In the data rows, zero lies at 4.5, halfway between 4 and 5.
Here are some rows, each followed by its group. Rows of different groups can look alike.
[9 0 8 2 4 1 6 2 6 6 7 4 3 7 6 6 3 6 9 2 4 6 7 1 8 6 0 3 6 3 3 7 6 5 4 5 5 8 4 9 5 0 3 4 7 6 9 2 4 5 3 5 4 0 4 6 9 1 1 4 0 6 6] 1
[6 2 6 2 4 1 2 6 6 5 3 4 4 4 6 6 3 7 4 2 6 6 7 4 8 4 2 5 7 1 4 7 3 5 3 3 4 8 6 7 5 4 2 6 3 3 7 1 4 3 4 5 7 4 4 6 9 1 6 3 3 3 7] 1
[6 3 7 3 3 2 4 5 5 5 5 6 5 4 5 5 3 4 5 3 4 5 6 4 7 6 4 6 6 2 3 6 4 5 3 4 4 6 4 7 6 5 2 7 6 4 6 2 4 5 2 3 7 3 4 4 6 2 5 4 4 4 4] 1
[6 5 5 3 4 6 4 5 6 4 4 4 6 3 3 6 4 5 4 5 6 2 4 5 5 5 4 5 5 5 5 3 5 5 4 3 4 4 6 5 4 6 6 7 4 3 4 4 4 5 4 4 5 5 5 4 5 3 5 4 5 4 3] 1
[4 5 2 6 7 5 5 4 5 7 3 4 3 5 4 5 5 6 3 4 3 6 3 6 3 3 5 3 5 6 6 5 7 4 5 5 6 4 5 3 3 3 6 3 3 5 4 7 6 4 7 7 5 4 6 6 3 6 3 5 4 2 6] 2
[6 6 5 5 5 6 6 3 6 6 5 4 3 3 4 6 4 3 4 4 3 5 4 4 5 5 6 6 4 7 3 3 4 6 3 3 4 6 6 6 5 6 7 4 5 3 5 5 3 5 5 4 4 5 4 5 5 5 7 4 4 3 3] 2
[2 6 3 4 5 6 2 7 5 5 2 5 6 2 4 5 5 6 2 7 4 3 3 6 2 5 6 5 4 5 6 4 4 3 4 5 4 3 4 1 5 7 5 6 3 4 2 5 4 5 4 5 7 7 3 4 3 6 5 4 7 3 5] 3
[5 5 3 9 3 6 7 0 1 5 7 5 4 7 5 2 7 4 7 6 3 6 2 2 2 3 6 2 2 6 7 3 7 5 8 8 5 2 2 5 1 3 7 1 5 6 3 7 4 6 7 6 1 2 6 3 3 5 1 6 6 5 5] 4
[3 7 3 4 5 6 3 8 4 4 2 5 6 3 5 4 3 4 2 7 7 3 4 5 1 3 6 4 5 4 5 5 3 5 4 4 4 2 4 1 5 7 5 4 3 5 2 5 5 3 5 4 5 7 3 4 3 6 6 4 7 5 5] 3
[3 2 3 6 3 3 6 3 1 1 6 7 5 8 7 1 7 6 8 6 5 6 4 3 5 2 6 3 3 3 7 3 6 2 7 8 4 1 0 3 3 2 4 3 5 7 3 5 5 4 5 4 3 3 3 3 3 4 2 4 6 7 2] 5
[6 5 6 6 6 5 7 3 6 7 5 4 4 5 3 6 4 4 4 4 3 5 4 3 5 6 3 6 5 5 2 3 7 7 6 3 4 6 6 6 5 4 4 3 6 4 6 4 4 5 4 4 4 4 5 4 5 6 5 6 3 3 4] 6
[4 3 5 4 2 4 5 6 3 2 5 6 6 7 6 2 4 6 7 6 5 4 3 3 4 3 6 5 5 5 5 5 4 4 7 6 4 2 3 4 4 5 3 6 5 5 3 6 5 3 4 2 5 6 4 2 3 5 4 3 7 8 3] 1
[4 4 4 6 6 4 5 3 5 6 5 3 1 4 4 4 6 4 6 6 3 6 4 7 3 3 6 3 3 5 6 4 6 6 3 5 4 5 5 5 4 6 5 3 5 5 3 6 4 6 7 6 2 3 6 4 4 5 5 6 4 2 4] 2
[2 3 4 4 4 2 4 4 4 4 4 8 5 6 7 2 5 7 5 6 4 4 4 5 4 1 3 2 4 4 7 5 4 2 7 6 5 3 1 5 3 3 3 4 6 7 3 7 5 5 6 4 6 4 5 4 5 2 3 4 7 6 5] 7
[5 5 6 4 4 5 5 3 4 5 5 3 4 4 3 6 4 4 4 4 5 5 5 4 5 6 4 5 5 4 4 4 6 5 4 3 4 6 6 5 4 3 4 4 5 4 5 5 4 5 3 4 4 6 5 5 5 4 6 5 4 3 4] 6
[4 6 3 7 6 8 6 4 4 7 5 2 3 4 1 5 5 3 3 5 3 5 2 7 1 7 5 5 4 9 6 3 5 7 3 4 5 4 6 6 5 4 7 3 3 4 3 6 5 4 6 6 2 5 6 5 2 7 4 6 4 3 3] 2
[3 6 5 3 2 6 5 6 3 0 5 7 8 3 6 4 4 5 4 6 6 2 4 5 5 6 7 7 5 3 4 4 4 4 5 3 4 3 3 1 5 5 4 7 6 2 2 5 3 5 3 2 4 7 3 3 3 5 7 4 7 5 0] 7
[7 5 5 5 4 7 7 4 4 4 6 5 6 4 2 4 4 4 5 4 3 3 5 2 6 7 5 7 4 8 4 2 7 6 3 3 5 5 5 6 5 3 6 5 7 3 5 4 3 7 2 3 3 5 4 3 4 5 6 5 3 6 3] 5
[3 5 4 3 6 4 1 7 5 3 3 6 6 4 7 5 4 6 3 7 6 3 5 6 4 5 5 5 4 3 4 5 3 1 4 5 5 3 4 2 5 7 4 5 4 3 3 4 6 5 5 4 7 8 5 7 5 5 5 4 6 4 5] 3
[2 6 2 5 6 5 4 5 5 7 3 4 3 6 4 6 5 4 3 4 4 5 4 6 3 3 4 4 3 5 5 5 6 5 5 5 5 5 6 4 5 6 5 4 4 4 5 5 5 5 7 6 5 4 6 6 3 6 5 4 4 2 6] 2
[3 5 3 5 5 5 3 5 5 5 3 4 3 3 3 5 6 4 3 5 5 4 5 7 1 4 5 4 3 5 6 5 4 6 5 5 7 5 6 4 5 6 5 5 3 4 3 5 6 5 7 4 4 4 6 6 4 6 5 5 5 3 5] 2
[2 2 2 8 3 4 3 4 2 4 5 6 3 8 8 0 7 6 5 9 4 7 4 6 3 0 4 0 4 3 8 4 5 2 8 9 6 2 0 5 2 4 2 0 3 9 2 8 7 5 8 5 4 2 5 6 3 3 0 5 7 4 6] 4
[6 2 8 3 4 3 5 4 6 5 7 5 6 5 5 6 3 5 6 3 6 5 6 2 9 7 3 6 7 4 2 6 5 4 4 3 3 6 5 6 6 3 4 6 6 4 7 1 3 5 1 4 5 4 5 4 7 1 4 2 2 5 4] 1
[7 1 8 4 5 1 5 3 6 6 7 5 3 7 5 4 4 5 8 3 4 6 6 2 8 4 1 3 5 2 3 8 5 4 5 4 5 8 4 9 5 0 2 5 6 6 7 4 4 5 3 5 4 0 5 6 7 2 2 3 1 6 7] 1
[7 3 8 2 6 2 6 4 6 5 6 4 5 5 3 6 3 5 6 3 5 4 7 2 7 7 1 7 6 3 1 4 5 6 2 3 5 7 6 7 7 3 3 6 6 4 8 2 2 5 1 5 5 3 4 6 7 2 6 5 2 6 5] 1
[8 0 8 2 5 0 4 4 7 4 6 4 3 6 5 6 5 6 7 1 5 5 7 1 9 4 1 4 7 1 2 6 4 4 4 4 6 8 5 9 3 2 1 7 7 7 8 1 4 4 3 6 6 3 2 6 9 0 3 2 1 6 6] 1
[5 6 4 7 5 5 6 2 4 4 6 3 4 4 3 4 5 4 4 5 5 5 3 5 2 4 5 4 4 7 6 3 5 5 4 6 5 4 4 3 5 4 8 4 4 3 3 6 4 6 6 4 3 3 6 3 4 6 4 7 5 4 5] 2
[3 5 3 7 6 4 4 4 6 6 3 1 4 4 4 6 6 5 2 6 5 5 5 6 2 4 4 4 3 5 7 3 4 6 3 5 6 6 7 6 5 5 6 2 2 4 5 4 4 5 6 7 5 4 5 7 4 5 3 5 5 3 7] 2
[6 5 4 7 6 7 4 4 5 5 4 3 3 5 3 5 6 5 3 5 4 4 4 6 2 6 6 4 4 6 5 4 3 6 4 3 4 5 5 4 5 6 6 3 4 3 4 5 4 5 5 5 4 6 7 4 3 5 6 6 5 2 5] 2
[2 4 4 7 4 6 5 4 1 3 4 6 5 5 4 2 6 5 4 6 4 5 3 4 3 3 5 4 3 5 6 3 6 3 6 6 4 2 4 4 4 4 4 4 5 5 3 8 5 5 6 4 3 4 6 3 3 5 4 4 6 4 4] 5
[3 7 3 4 4 5 3 6 4 4 3 5 6 5 5 5 6 6 2 7 6 4 5 6 3 4 6 5 5 6 6 5 3 3 4 6 5 2 4 2 5 6 5 4 4 4 2 5 5 4 5 4 7 6 4 3 3 6 4 5 9 3 5] 3
[6 4 8 2 3 4 3 6 5 3 3 7 6 4 6 4 2 5 7 1 5 2 6 3 6 5 1 6 7 1 4 5 2 4 2 4 4 6 4 6 6 4 2 8 7 4 6 2 3 3 1 5 5 6 1 5 7 3 5 4 5 6 4] 1
[5 2 2 9 5 5 7 2 2 3 5 5 3 7 6 2 7 6 6 8 3 6 1 5 3 2 6 2 2 7 6 3 7 4 8 8 6 3 3 5 3 4 4 1 6 8 3 6 5 5 7 5 3 2 7 3 2 6 1 6 5 6 5] 4
[3 6 4 4 5 4 3 7 4 4 3 4 6 3 4 5 4 5 4 6 5 4 5 6 4 5 5 4 5 4 4 4 3 4 4 4 5 4 5 3 5 6 4 5 2 4 3 4 7 2 5 4 5 6 3 5 4 7 6 5 6 2 4] 3
[4 4 3 5 5 4 3 5 6 6 5 3 2 6 5 5 5 5 4 4 5 5 6 5 4 4 5 3 4 5 5 5 5 5 6 4 5 5 5 5 4 4 5 3 3 3 5 6 5 3 6 6 4 3 5 5 5 4 3 6 4 4 6] 2
[3 4 3 5 6 5 4 5 5 4 3 3 5 3 4 5 4 5 3 5 5 4 5 6 3 2 5 3 4 5 5 5 5 4 3 5 5 4 5 4 3 6 6 4 3 5 4 5 6 5 6 7 6 5 5 5 4 5 6 6 6 3 5] 2
[1 6 2 5 7 4 1 5 5 7 2 3 3 3 4 5 4 5 2 8 6 5 5 7 5 3 5 3 5 4 7 6 4 4 6 4 6 4 6 4 5 8 5 3 1 4 3 5 8 5 7 7 6 5 3 6 6 4 4 5 7 2 6] 2
[5 5 4 7 5 6 7 4 3 3 6 6 4 6 4 2 4 3 7 4 4 5 3 4 4 5 6 5 4 6 5 4 5 5 5 4 4 3 3 5 4 3 5 4 6 4 5 4 5 6 4 4 3 3 6 2 4 4 6 6 4 7 4] 5
[6 4 7 2 6 3 4 5 8 6 5 3 4 3 3 8 3 5 5 2 4 4 6 4 7 6 3 5 6 5 1 6 5 4 1 2 4 8 5 7 5 4 4 6 5 4 8 2 5 4 3 6 3 3 3 4 7 3 5 3 2 4 6] 1
[5 4 4 6 3 7 7 4 2 2 6 6 6 5 5 3 6 3 7 5 2 4 1 3 5 5 8 5 3 7 5 2 7 5 7 5 3 2 3 3 3 3 6 4 7 4 4 5 3 5 4 3 4 4 6 1 3 5 5 6 5 6 3] 5
[4 5 4 6 5 5 3 6 4 7 4 3 2 4 5 5 5 5 4 6 4 7 3 6 3 2 4 3 4 4 6 4 6 4 7 6 6 5 5 4 4 5 5 2 2 5 3 6 6 4 8 6 5 3 5 7 4 4 3 5 5 3 5] 2
[7 3 6 5 6 6 7 2 4 6 8 4 4 4 2 6 5 3 6 3 3 4 4 2 4 7 6 5 4 6 3 4 5 7 5 2 4 5 5 5 5 3 6 5 6 4 6 5 3 4 3 4 3 3 6 2 5 5 5 6 2 5 4] 6
[5 3 3 8 5 4 5 2 2 2 5 6 3 8 8 1 8 5 7 7 3 5 2 3 3 1 5 1 4 4 8 4 6 3 8 9 5 2 1 5 4 3 5 2 4 8 3 9 5 4 7 5 4 3 6 4 2 4 1 4 6 5 5] 4
[6 4 6 2 3 6 5 4 4 4 4 6 6 3 4 6 4 5 4 4 4 4 4 3 6 6 5 6 5 4 3 4 3 5 3 4 3 5 6 4 6 4 6 6 5 3 5 2 2 3 2 3 5 6 3 3 4 5 7 5 5 6 4] 1
[5 5 6 4 5 5 4 5 8 7 5 3 3 4 1 6 4 4 4 4 3 5 5 6 4 7 5 7 5 5 3 3 4 7 2 1 5 7 7 5 5 6 6 4 4 1 6 3 6 4 3 3 6 4 5 6 6 5 7 6 3 3 5] 6
[3 6 3 3 4 6 4 4 5 3 4 6 6 5 4 5 3 2 4 6 4 4 4 5 3 5 7 6 4 6 6 5 3 5 3 4 5 4 4 2 4 6 5 5 3 4 3 5 5 4 5 2 4 5 4 5 3 7 5 5 5 4 4] 3
[2 5 3 4 4 2 1 8 5 3 0 6 6 2 8 5 3 6 3 6 7 3 5 6 3 2 4 5 6 1 5 8 2 3 4 6 4 4 4 2 6 9 3 7 1 5 3 4 6 3 5 5 7 9 2 5 4 4 5 2 6 4 6] 3
[5 5 2 7 5 4 4 4 6 7 2 2 1 5 4 5 6 5 2 4 4 6 4 5 3 3 4 2 4 5 6 6 5 4 5 5 6 5 6 4 5 5 4 2 0 4 4 6 7 4 8 7 4 6 5 7 3 5 2 5 4 3 6] 2
[1 7 2 4 6 4 0 9 7 5 0 5 4 2 6 6 3 6 1 5 6 4 6 7 3 2 4 3 6 4 5 5 1 3 4 4 5 3 5 3 5 8 4 6 1 3 2 5 6 5 7 4 7 8 2 6 4 6 5 4 7 4 6] 3
[7 4 5 4 4 4 6 2 5 5 7 3 3 5 2 5 6 6 6 2 1 4 4 4 5 5 5 5 4 6 3 3 5 5 4 3 4 6 4 7 4 3 6 4 5 3 7 5 4 5 4 5 3 3 6 4 5 3 5 4 3 6 4] 6
[4 7 6 4 6 6 6 4 6 7 5 3 2 3 2 7 4 5 4 3 5 4 6 5 5 7 4 7 4 6 2 3 4 6 1 2 3 6 7 5 6 6 7 4 4 3 6 5 5 5 4 4 3 6 5 5 4 7 7 5 3 3 5] 6
[7 3 9 2 5 1 4 6 7 3 5 4 4 5 6 6 4 6 6 2 6 4 8 3 8 5 1 5 7 1 1 6 3 4 4 3 5 7 5 8 4 4 2 7 6 5 7 1 5 4 2 6 5 4 3 5 8 3 5 4 1 7 6] 1
[3 5 5 4 4 4 3 5 4 3 4 6 6 4 5 4 4 6 4 5 6 3 5 5 5 4 5 4 3 4 6 3 3 3 4 5 3 3 5 4 4 5 5 6 5 5 3 4 5 5 5 4 6 6 4 4 5 4 5 5 6 4 5] 7
[6 5 4 6 7 7 5 4 5 6 4 1 2 4 2 5 4 4 2 4 4 4 4 7 3 6 5 4 3 6 4 4 5 5 3 5 4 5 7 5 5 5 6 3 2 4 4 7 5 5 6 4 4 4 6 5 4 5 3 5 4 3 3] 2
[6 6 5 5 5 6 5 4 7 5 6 2 3 3 1 6 5 3 3 4 3 4 4 6 4 7 4 5 4 5 3 4 5 6 3 2 5 6 7 6 5 6 4 4 5 3 6 5 3 5 4 4 4 4 5 6 4 6 6 7 3 6 4] 6
[2 8 2 5 4 6 3 7 4 5 2 3 6 3 4 5 5 5 3 5 5 3 4 6 4 4 6 5 4 5 4 5 2 3 3 5 5 3 7 2 5 9 7 4 3 3 1 6 6 5 5 6 5 7 3 4 3 6 6 5 7 2 4] 3
[4 5 5 4 2 6 6 5 4 3 5 6 7 5 4 4 4 5 4 5 5 3 4 4 5 5 5 6 4 5 6 4 4 4 5 5 4 3 3 2 3 4 5 6 7 5 3 5 3 4 3 5 3 7 4 4 4 6 5 3 5 4 4] 7
[4 5 2 3 5 3 5 4 5 4 3 4 4 4 3 4 5 4 3 4 4 5 4 6 3 4 5 4 4 6 4 5 5 5 5 4 4 5 6 5 4 6 6 3 3 5 4 5 5 3 6 6 4 4 5 5 3 4 4 5 4 3 6] 2
[2 8 3 2 5 3 1 8 6 5 0 4 7 3 6 5 3 5 2 8 7 5 6 7 4 3 4 4 6 2 6 6 3 3 4 5 5 5 5 2 6 9 3 6 2 6 3 5 7 3 6 5 7 8 4 6 5 3 5 4 8 2 4] 3
[6 4 6 3 4 3 3 6 5 5 4 6 6 3 5 6 3 4 4 2 6 4 6 3 6 6 3 6 6 3 2 5 4 3 4 4 6 6 6 5 6 5 3 7 5 4 5 3 4 3 3 3 8 6 2 5 6 3 5 4 5 6 4] 1
[5 5 3 5 7 6 5 3 4 7 4 3 3 3 3 4 6 4 3 5 3 5 4 6 2 4 4 4 5 8 5 4 5 6 5 4 6 4 5 4 4 6 7 4 3 3 5 6 5 5 6 5 4 4 6 5 4 5 5 5 4 4 5] 2
[5 5 4 6 5 6 4 4 5 6 4 2 3 4 3 6 5 4 3 4 5 4 3 7 2 5 4 4 5 6 6 3 5 6 4 3 4 5 5 5 4 5 6 3 3 5 4 6 5 5 6 4 4 6 5 6 4 6 4 6 4 3 5] 2
[2 6 4 4 4 5 3 6 5 4 4 5 7 2 5 4 4 5 3 6 6 4 5 7 4 3 5 5 6 4 5 5 3 3 3 5 5 3 4 2 4 7 5 6 6 3 4 5 5 5 5 4 5 6 6 4 3 5 6 4 7 2 5] 3
[3 6 3 5 6 4 2 6 6 7 2 3 2 3 5 6 3 3 2 6 5 7 6 6 4 2 3 3 5 5 6 4 5 5 4 5 6 6 6 4 5 6 5 4 1 6 4 5 6 4 7 7 5 5 5 6 5 4 3 5 4 4 6] 2
[6 5 5 3 5 6 6 4 5 6 5 5 6 4 2 6 5 3 4 4 3 5 5 4 5 6 6 7 4 5 3 3 3 6 3 3 5 5 6 4 5 3 6 5 6 2 5 4 3 5 4 3 5 5 4 5 4 6 6 6 3 4 5] 5
[6 2 6 2 5 2 4 5 5 3 4 7 6 4 6 5 2 6 7 3 5 3 6 3 7 5 2 4 7 2 3 5 5 2 3 3 3 5 4 5 5 4 3 8 6 5 5 1 3 3 2 3 5 5 4 4 6 3 5 3 3 5 4] 1
[8 5 8 2 6 5 5 4 8 5 5 3 3 4 3 7 4 6 5 0 5 3 7 4 7 7 3 7 7 4 1 4 5 7 2 1 4 8 8 8 7 4 5 6 4 3 6 2 5 4 2 4 4 3 4 6 7 4 7 5 2 4 6] 1
[3 4 4 8 3 5 6 0 0 4 7 4 3 7 3 2 7 3 6 6 2 5 2 4 2 2 6 3 1 7 7 3 7 5 8 7 5 2 2 5 1 2 7 1 4 6 3 8 4 6 7 4 2 2 8 2 2 6 3 6 5 7 6] 4
[4 6 3 6 5 9 7 4 4 6 4 4 4 4 2 5 5 4 3 5 3 4 3 6 2 5 5 6 5 7 4 5 5 7 5 3 3 3 5 4 5 5 8 3 6 4 3 6 3 5 5 3 5 4 5 4 2 6 5 7 4 3 5] 2
Which 3 groups are nearest to each row below, nearest first, going by the distance to the centre of the group?
[3 5 2 5 7 5 4 5 5 7 3 3 1 5 4 4 6 3 2 5 4 4 3 7 3 4 3 3 5 7 6 5 5 5 5 4 5 4 5 4 4 5 7 2 3 5 4 7 4 3 7 5 4 3 4 4 4 5 3 4 5 3 7] >> 2 3 6
[5 4 6 3 6 6 5 4 7 5 5 3 5 4 2 5 4 4 4 2 4 2 4 4 3 6 5 6 4 4 3 3 4 6 3 3 4 5 5 6 4 5 5 4 6 3 4 4 4 6 3 3 2 3 5 4 4 5 5 5 2 5 4] >> 6 5 2
[4 5 3 4 5 3 3 6 4 4 2 5 5 4 7 4 4 5 3 4 5 4 5 7 5 3 3 2 4 4 7 6 4 4 4 5 5 4 4 4 5 6 3 4 3 6 4 4 5 4 5 5 6 5 4 5 6 5 3 4 5 6 5] >> 3 7 2
[4 7 1 7 6 3 3 5 5 6 4 3 1 4 5 5 6 6 4 7 6 5 4 7 3 3 4 2 5 6 7 5 5 3 5 7 5 6 4 4 3 6 4 2 2 5 6 6 7 4 7 6 4 3 4 6 4 5 3 5 5 3 6] >> 2 3 4
Which 4 groups are nearest to each row below, nearest first, going by the average distance to the group's rows?
[6 3 4 6 4 4 7 3 1 4 7 7 4 8 6 1 7 4 8 6 3 6 0 2 5 3 6 4 4 4 6 4 7 5 7 7 4 4 1 6 1 2 4 3 6 6 4 5 4 5 5 5 4 3 6 4 2 4 2 4 4 6 3] >> 4 5 7 2
[5 2 2 8 4 4 5 2 2 3 6 7 3 8 6 1 7 3 7 7 2 6 1 5 5 0 4 1 3 5 8 4 8 5 8 8 6 2 3 5 3 3 4 1 3 8 3 6 7 6 8 5 2 2 7 2 2 3 1 3 5 6 6] >> 4 5 2 7
[3 5 3 5 6 5 4 5 5 3 3 5 5 4 5 4 6 4 3 4 6 3 4 5 5 6 5 4 5 5 6 5 4 4 3 4 4 4 5 4 3 7 4 4 4 5 3 5 4 3 5 4 4 6 5 5 4 5 5 5 5 4 6] >> 3 2 7 6
[5 4 3 6 5 4 5 4 4 6 5 4 3 5 3 4 5 5 4 5 5 6 4 6 4 4 5 4 3 5 6 4 5 3 5 4 7 5 5 5 4 5 6 3 3 5 4 4 5 5 7 6 4 3 6 5 3 5 3 5 4 4 5] >> 2 6 5 7
[3 5 3 2 4 3 1 8 6 5 2 5 5 2 5 6 3 4 2 6 7 3 5 7 4 4 5 4 6 3 6 6 3 4 5 4 5 4 5 3 5 6 4 6 1 4 3 4 6 3 6 6 6 6 4 6 5 4 5 2 8 2 5] >> 3 2 7 6
Which 4 groups are nearest to each row below, nearest first, going by the distance to the group's nearest row?
[4 5 5 2 5 3 3 6 5 5 4 4 4 4 5 6 4 5 3 4 5 4 7 4 6 5 3 3 5 3 3 7 5 4 3 4 5 6 6 6 5 4 3 6 3 5 6 4 6 3 4 6 6 6 2 6 6 2 5 4 4 4 6] >> 1 6 2 3
[5 6 7 1 6 4 4 6 7 5 3 4 6 3 3 6 4 5 4 3 6 3 7 6 7 8 5 7 5 5 2 5 3 4 2 3 5 5 6 5 8 5 4 7 5 4 6 2 4 4 2 4 6 7 3 6 6 4 8 5 4 3 4] >> 1 5 6 3
Which 4 groups are nearest to each row below, nearest first, going by the distance to the centre of the group?
[4 4 5 3 5 3 4 3 4 4 4 6 5 5 6 5 5 4 5 4 4 4 5 3 6 6 6 4 6 3 5 4 5 4 4 6 3 4 5 4 5 4 4 5 6 7 4 4 4 3 4 3 4 6 4 6 4 5 4 4 6 6 3] >> 7 5 1 6
[4 3 5 4 3 2 3 7 3 1 4 8 6 6 8 3 5 4 6 6 6 5 5 3 5 1 3 2 6 1 6 5 5 2 8 7 6 2 2 3 2 4 0 5 5 8 4 4 8 4 6 5 6 4 3 4 4 1 2 2 5 6 5] >> 7 5 3 4
[5 6 5 4 5 7 4 4 6 8 3 2 4 3 1 7 3 4 4 3 4 4 6 6 6 7 5 8 4 5 1 4 3 7 2 1 4 5 7 4 7 4 7 6 5 2 5 4 4 6 3 5 4 5 3 4 5 5 6 6 3 3 4] >> 6 2 1 5
[6 6 5 4 5 4 4 4 5 6 4 3 5 4 3 5 4 6 4 4 4 4 5 5 4 5 3 5 5 5 4 5 5 5 3 3 5 5 5 5 5 4 5 4 5 3 5 4 5 4 5 4 6 4 5 5 5 4 5 6 4 4 5] >> 6 2 1 5
[5 6 4 4 6 3 2 6 5 5 3 3 4 5 4 7 4 4 2 5 6 4 4 6 3 4 3 3 3 4 5 5 2 6 3 5 5 5 5 3 3 8 5 3 3 4 5 4 6 5 6 6 5 5 2 7 5 4 5 3 6 3 5] >> 2 3 7 6
Which 3 groups are nearest to each row below, nearest first, going by the distance to the group's nearest row?
[4 4 5 4 5 6 4 4 5 5 5 5 5 3 4 6 5 4 5 3 3 4 5 6 4 6 5 6 5 5 4 3 4 6 4 2 6 4 5 4 4 6 4 6 5 3 4 4 4 6 3 3 5 4 4 4 5 6 6 6 5 4 4] >> 5 1 6
[3 5 2 6 3 8 7 4 1 2 6 7 8 6 5 1 5 4 6 9 3 3 3 4 3 4 8 5 2 6 8 1 5 4 7 6 3 0 2 2 5 3 7 2 6 5 1 7 3 5 4 2 4 6 5 2 1 7 6 5 7 7 2] >> 5 1 7
[5 5 6 5 4 4 5 5 5 5 4 3 4 4 3 4 3 4 5 3 5 5 5 3 4 6 3 4 4 4 2 5 5 5 3 4 4 4 5 5 6 5 4 4 5 3 5 3 4 3 4 5 4 4 5 4 6 4 5 5 3 4 4] >> 6 1 2
[5 5 3 3 5 7 5 4 6 5 4 3 3 3 4 4 6 4 2 3 4 4 4 7 3 6 6 5 4 7 5 5 3 7 4 5 4 5 6 4 4 4 5 3 3 3 4 5 4 5 6 4 3 4 7 4 4 5 6 7 3 3 5] >> 2 6 5
[4 7 4 5 3 6 4 5 3 4 4 6 7 5 4 3 5 4 6 6 5 4 4 4 5 4 6 5 4 5 5 3 5 4 4 5 3 3 3 2 3 3 5 4 4 6 2 6 3 5 4 4 4 6 5 2 3 7 5 5 6 4 4] >> 7 5 3
Which 3 groups are nearest to each row below, nearest first, going by the average distance to the group's rows?
[6 2 7 4 3 3 4 4 4 1 6 6 7 7 5 5 3 4 6 3 5 4 7 2 8 6 4 5 7 2 4 5 4 4 4 5 3 5 3 6 4 3 2 7 6 4 6 3 3 3 2 5 5 4 5 4 6 2 6 3 3 7 5] >> 1 7 6
[4 7 3 4 5 6 4 5 5 5 4 3 4 4 3 4 6 4 2 5 5 4 3 6 3 6 5 5 3 6 4 4 4 5 4 5 4 4 6 4 7 5 6 4 4 4 4 5 5 6 5 5 4 6 5 5 3 6 5 5 6 3 5] >> 2 3 6
[7 5 5 6 6 6 6 4 5 5 5 3 4 2 3 6 4 4 4 4 5 5 5 4 4 4 3 5 5 5 3 4 6 7 4 3 4 6 6 6 6 3 4 5 4 3 6 3 5 3 3 6 4 4 5 5 5 5 5 4 3 5 5] >> 6 2 1
[7 5 5 4 5 5 5 3 5 5 6 4 4 5 5 5 4 4 6 4 4 6 5 3 5 5 5 5 5 5 3 4 6 5 4 4 4 6 5 6 5 4 4 4 5 4 5 3 4 5 4 5 3 3 4 4 5 4 5 6 3 5 4] >> 6 5 2
[4 6 3 5 4 6 6 2 3 4 6 5 4 4 3 5 5 4 4 6 5 5 3 5 4 6 6 4 4 7 5 4 5 4 5 5 5 3 4 4 4 5 7 4 5 4 3 7 6 7 5 4 4 4 6 4 3 8 5 6 5 4 4] >> 2 5 6
[6 6 4 6 6 6 3 6 4 6 5 3 4 5 3 5 5 4 4 7 6 4 4 5 2 3 4 4 4 4 5 5 5 3 4 3 5 5 5 4 5 6 5 5 4 5 5 5 6 5 6 5 4 6 4 6 4 3 4 6 5 4 5] >> 2 3 6
[4 6 4 4 5 5 3 5 5 6 2 4 5 4 5 5 6 4 3 5 7 3 7 5 5 5 3 3 4 5 4 6 3 5 3 5 4 4 6 4 4 5 4 6 5 5 5 4 4 4 4 5 5 6 3 7 7 3 4 4 5 3 6] >> 3 2 7
[4 5 5 4 2 7 7 4 1 2 7 8 8 5 4 1 4 4 7 4 4 3 2 1 4 5 7 6 4 6 5 2 5 5 6 4 3 1 2 2 4 2 5 5 8 6 2 5 3 5 2 2 5 5 6 1 2 6 5 3 6 6 2] >> 5 7 6
